(in the rows, 128 means zero)
Each path below is one point turned by a fixed rotation once a step. After each direction that follows a path, write how fast that rotation turns it, in deg/step (0 if it stays still).
Each turn is a multiple of 5 degrees from 10 to 175, or 0.
Each row of a path follows its step; steps can be skipped.
path 1
step 0: [118 131 127 143 134 137 136 133 139 120 131 146 132 142 124 133 121 126
 121 126 124 142 119 123 133 140 118 129 120 122 128 118 127 126 124]
step 1: [130 125 126 128 130 126 127 137 139 130 137 142 119 124 126 129 129 120
 112 112 132 138 142 128 124 146 129 137 130 116 129 120 120 130 123]
step 2: [108 135 124 129 137 128 122 128 129 121 120 127 131 128 120 136 121 134
 126 106 124 140 134 125 128 145 136 135 120 120 135 127 124 126 129]
step 4: [119 126 131 121 139 124 137 127 133 132 135 146 131 131 118 127 136 132
 126 113 123 134 133 118 118 132 119 151 127 126 131 129 122 130 134]
step 5: [132 133 128 123 140 132 127 132 130 121 114 129 130 130 140 119 128 131
 125 103 125 131 119 122 131 141 126 146 126 124 133 122 121 138 130]
step 7: [140 131 132 135 136 132 128 130 137 139 125 140 122 131 130 131 126 121
 113 119 133 126 138 109 126 139 124 138 123 123 130 136 116 126 139]
step 8: [125 133 127 131 136 131 113 123 121 125 128 137 129 143 127 122 123 131
 127 115 113 128 138 123 136 145 123 129 124 114 142 129 122 133 136]
step 9: [119 118 148 134 143 131 119 128 127 130 129 135 124 128 139 136 135 128
 121 125 131 131 124 115 133 140 130 125 130 114 136 118 118 135 130]
step 11: [129 132 135 128 139 132 130 132 112 134 114 136 132 136 136 128 130 134
 116 125 116 137 112 125 131 143 120 140 122 119 131 131 130 125 135]
step 14: [127 136 119 136 134 134 124 123 118 136 120 130 126 140 140 137 119 131
 133 125 125 123 135 131 128 147 111 132 121 115 126 118 124 123 138]
step 16: [130 135 126 117 138 127 132 132 130 116 121 137 126 136 132 136 131 130
 116 128 133 125 143 134 116 144 129 132 127 111 130 121 124 145 133]
Speeds:
[130 131 125 123 126 127 127 127 130 128 125 124 133 126 126 131 128 131
 121 124 125 125 132 128 127 127 127 128 124 128 128 132 127 131 127]
125
[126 128 125 124 126 127 128 132 134 125 128 127 128 129 126 125 126 129
 132 124 132 131 128 120 129 128 127 131 131 129 131 128 128 127 126]
20
[128 131 128 129 122 132 133 130 127 131 125 130 128 128 128 126 129 120
 126 124 128 131 130 127 134 128 128 125 128 129 125 128 132 130 129]
60
[132 128 129 129 131 123 134 127 130 130 127 130 124 128 124 127 129 130
 129 126 132 129 132 132 126 129 134 129 130 129 129 134 128 130 132]
125
[134 131 124 133 131 129 126 127 134 126 130 128 128 132 128 129 125 124
 129 131 129 124 129 125 130 128 128 125 127 129 130 126 127 134 131]
45
path 2
step 0: [137 130 135 144 139 125 141 129 114 136 131 124 148 125 123 142 131 130
 138 132 141 134 125 124 125 133 135 140 117 119 136 114 128 132 134]
step 1: [141 133 117 131 123 124 133 139 113 131 131 134 121 135 114 141 127 135
 152 123 124 133 135 141 126 131 133 135 138 127 116 130 138 132 136]
step 2: [139 121 119 138 130 137 123 129 128 120 134 142 130 134 121 139 125 146
 134 129 129 135 131 124 112 133 143 139 116 132 137 132 120 124 112]
step 3: [149 131 136 129 128 120 124 142 134 132 123 135 127 141 109 120 116 126
 137 124 128 141 123 133 126 122 129 130 137 123 131 114 115 122 117]
step 4: [142 124 134 115 125 128 129 130 112 114 137 134 127 129 123 131 131 129
 132 122 135 116 117 143 114 120 130 117 116 133 121 126 120 115 114]
step 7: [130 129 106 136 114 137 146 143 131 132 132 136 137 120 122 127 125 143
 129 115 120 125 128 134 124 125 134 119 120 129 120 123 141 129 121]
step 8: [132 133 135 139 135 126 140 126 134 133 123 127 143 135 121 139 132 142
 139 126 125 143 121 116 120 121 137 112 123 124 140 126 131 126 119]
step 9: [133 140 127 125 128 122 123 123 124 137 136 131 137 141 117 135 125 129
 143 117 113 140 127 142 131 121 126 120 120 134 105 119 126 130 125]
step 10: [121 120 136 128 124 133 119 128 115 116 137 140 143 124 116 143 120 130
 133 122 122 129 127 116 125 118 143 127 117 126 123 137 116 132 117]
step 16: [125 119 142 143 124 126 138 129 122 114 112 131 138 131 127 138 126 137
 143 128 139 132 115 136 132 115 131 120 135 117 130 133 125 128 114]
step 18: [138 125 137 128 130 117 145 139 115 125 134 142 132 120 124 143 120 134
 132 119 134 129 128 119 127 120 149 143 128 123 120 134 128 135 134]
Speeds:
[129 128 125 130 129 124 126 124 128 131 128 133 130 131 132 129 129 127
 127 133 127 129 128 124 127 128 125 128 129 128 134 127 132 128 120]
125
[128 127 123 132 123 129 126 126 128 126 130 129 128 127 131 127 129 124
 124 126 128 130 130 131 126 129 131 130 119 133 126 128 129 125 127]
140
[127 133 130 126 127 133 128 128 129 130 130 128 128 129 123 128 126 126
 125 128 121 126 126 123 126 126 127 120 125 130 128 127 132 127 127]
20
[128 125 135 128 130 126 123 127 128 123 127 135 126 132 130 127 124 127
 125 127 125 129 124 130 130 125 128 127 127 128 124 128 124 127 126]
55
[128 124 127 132 128 132 130 131 127 127 129 134 126 130 129 132 125 128
 126 131 128 126 128 129 128 129 129 128 130 127 130 126 135 129 137]
65
[130 127 128 122 128 124 124 129 127 131 128 130 130 129 128 125 133 124
 131 127 124 124 126 130 128 129 134 129 130 128 125 123 132 129 130]
130
path 3
step 0: [128 130 131 126 138 145 123 135 143 142 109 131 125 115 133 130 129 130
 120 136 116 119 134 122 128 125 130 144 132 130 124 130 119 133 136]
step 1: [115 135 129 137 135 138 119 124 140 126 118 126 130 116 129 130 130 134
 140 124 121 128 115 131 125 118 117 131 127 105 132 134 117 134 132]
step 2: [118 136 132 133 125 126 130 128 144 111 145 132 136 117 127 115 124 133
 119 132 123 129 118 129 126 122 123 114 127 118 121 135 128 133 144]
step 3: [131 116 139 111 126 135 138 131 134 125 142 137 138 110 130 135 136 134
 111 132 114 124 121 127 131 126 127 125 133 127 122 120 131 125 133]
step 4: [136 124 129 125 139 131 130 125 118 129 127 125 134 111 128 140 142 138
 132 121 121 137 118 122 131 118 128 132 136 123 115 133 130 105 122]
step 9: [116 126 132 100 130 127 122 114 136 116 128 137 128 115 128 137 132 130
 131 129 120 129 128 135 125 117 127 133 119 118 126 132 118 134 121]
step 13: [127 135 118 138 132 138 120 117 139 134 119 120 139 119 132 117 118 129
 137 120 129 131 126 130 114 119 130 137 136 123 112 134 114 129 131]
step 14: [122 131 125 129 119 147 125 129 145 127 121 139 126 124 136 117 127 126
 122 139 120 121 130 129 125 126 129 114 130 121 119 139 116 138 144]
step 15: [121 120 129 124 129 130 132 141 145 133 126 140 128 108 116 134 139 132
 124 123 115 114 117 135 130 126 123 125 126 115 132 133 128 132 135]
step 16: [117 130 133 124 133 125 130 137 131 120 138 117 138 114 128 128 134 144
 123 116 127 135 105 122 131 117 130 138 131 123 120 138 131 126 135]
step 17: [132 126 140 115 137 133 123 118 120 118 137 123 136 119 137 121 136 127
 113 144 122 140 120 124 127 113 132 121 126 126 116 133 121 127 129]
Speeds:
[128 126 127 124 130 122 128 127 133 129 127 130 129 124 125 129 127 123
 123 130 123 125 130 129 129 132 126 133 126 131 128 125 128 130 125]
120
[129 122 131 126 124 126 128 127 133 122 128 126 129 129 130 129 127 134
 129 125 125 125 129 131 129 129 126 128 125 127 132 134 128 127 132]
55
[126 130 120 132 125 123 127 128 127 123 129 125 131 127 128 127 126 126
 130 130 129 129 125 125 129 131 126 131 133 129 126 133 128 125 129]
125
[124 129 128 126 127 128 131 131 130 122 130 132 122 132 123 129 130 129
 130 127 126 126 123 129 126 126 126 130 129 127 124 124 125 130 130]
55
[136 129 125 133 129 128 129 123 131 131 125 125 123 133 129 130 126 127
 127 130 128 126 128 129 128 123 126 131 131 129 129 128 126 130 132]
55
[126 126 127 132 126 131 127 131 131 131 125 122 131 126 126 123 131 127
 126 129 124 128 122 130 125 128 132 128 126 130 131 126 124 127 132]
25
